-9  10  -21  11
-32  -40  -34  32
48  41  6  -5
-6  -10  13  13
23  23  -8  27
14  -25  -18  15
10  8  59  -20
28  15  -11  21
->
-32  -40  -34  32
-9  10  -21  11
-6  -10  13  13
10  8  59  -20
14  -25  -18  15
23  23  -8  27
28  15  -11  21
48  41  6  -5

16  -24  19  14  -37  -25  -1  -25
-9  -22  -9  9  34  10  0  -23
23  -36  -4  -25  -1  -32  3  37
-38  22  22  3  17  31  7  -24
35  18  63  5  42  -59  -38  -8
8  -43  -18  -4  -27  -22  -1  10
31  -14  4  -2  -37  -13  -12  30
18  -40  -19  -8  -58  4  19  1
->
-38  22  22  3  17  31  7  -24
-9  -22  -9  9  34  10  0  -23
8  -43  -18  -4  -27  -22  -1  10
16  -24  19  14  -37  -25  -1  -25
18  -40  -19  -8  -58  4  19  1
23  -36  -4  -25  -1  -32  3  37
31  -14  4  -2  -37  -13  -12  30
35  18  63  5  42  -59  -38  -8

53  -45  2  -13  -29  -18  8  -10  2  -1
24  -20  2  5  -53  -37  -5  -3  -30  -13
60  7  -10  -2  18  4  1  47  4  -4
39  29  -11  12  2  -9  -8  56  -20  -12
21  -14  1  7  -53  -38  -7  1  -34  -14
14  13  -3  17  -43  -35  -13  24  -43  -18
->
14  13  -3  17  -43  -35  -13  24  -43  -18
21  -14  1  7  -53  -38  -7  1  -34  -14
24  -20  2  5  -53  -37  -5  -3  -30  -13
39  29  -11  12  2  -9  -8  56  -20  -12
53  -45  2  -13  -29  -18  8  -10  2  -1
60  7  -10  -2  18  4  1  47  4  -4

-22  20  -7  3  -5  -5  19  -20  21  6  -44  -16  20  27
-26  3  -16  -17  -11  -2  10  18  -17  21  -58  -7  -24  -32
3  3  -28  -10  9  -45  -23  -44  -5  -3  -33  2  -7  -9
-12  2  -5  17  -15  18  1  -30  21  7  -5  -33  8  -16
-25  23  -9  0  2  -14  15  -19  14  -1  -54  -12  17  29
->
-26  3  -16  -17  -11  -2  10  18  -17  21  -58  -7  -24  -32
-25  23  -9  0  2  -14  15  -19  14  -1  -54  -12  17  29
-22  20  -7  3  -5  -5  19  -20  21  6  -44  -16  20  27
-12  2  -5  17  -15  18  1  -30  21  7  -5  -33  8  -16
3  3  -28  -10  9  -45  -23  -44  -5  -3  -33  2  -7  -9

12  53  -9  -9  -30  -25  11  -41
-31  -47  32  39  -29  -29  -43  -5
1  17  3  -3  23  9  -35  41
-30  -7  40  2  -10  0  29  19
->
-31  -47  32  39  -29  -29  -43  -5
-30  -7  40  2  -10  0  29  19
1  17  3  -3  23  9  -35  41
12  53  -9  -9  -30  -25  11  -41

-5  -10  -5  17  13  -5  7  -3
43  -16  2  -38  4  -2  11  16
46  -11  -14  -7  -21  11  20  -3
-15  -14  61  6  25  -15  -9  -18
34  -11  -7  -28  -2  -9  14  13
7  14  1  -45  -14  -26  -4  19
19  -31  -38  43  19  2  34  -6
36  -5  12  -30  -10  17  0  5
-6  21  27  -33  -23  -26  -12  2
->
-15  -14  61  6  25  -15  -9  -18
-6  21  27  -33  -23  -26  -12  2
-5  -10  -5  17  13  -5  7  -3
7  14  1  -45  -14  -26  -4  19
19  -31  -38  43  19  2  34  -6
34  -11  -7  -28  -2  -9  14  13
36  -5  12  -30  -10  17  0  5
43  -16  2  -38  4  -2  11  16
46  -11  -14  -7  -21  11  20  -3

-4  23  -2  -4  15  2  -4  6  13  0
-32  -25  -11  51  7  2  -26  -10  -46  0
26  -9  -4  2  -14  0  -13  -10  -8  -7
1  1  1  1  -1  -2  -1  -1  2  -2
-25  -6  8  1  3  -4  18  6  6  5
11  -3  -2  1  -6  -1  -6  -4  -2  -4
->
-32  -25  -11  51  7  2  -26  -10  -46  0
-25  -6  8  1  3  -4  18  6  6  5
-4  23  -2  -4  15  2  -4  6  13  0
1  1  1  1  -1  -2  -1  -1  2  -2
11  -3  -2  1  -6  -1  -6  -4  -2  -4
26  -9  -4  2  -14  0  -13  -10  -8  -7
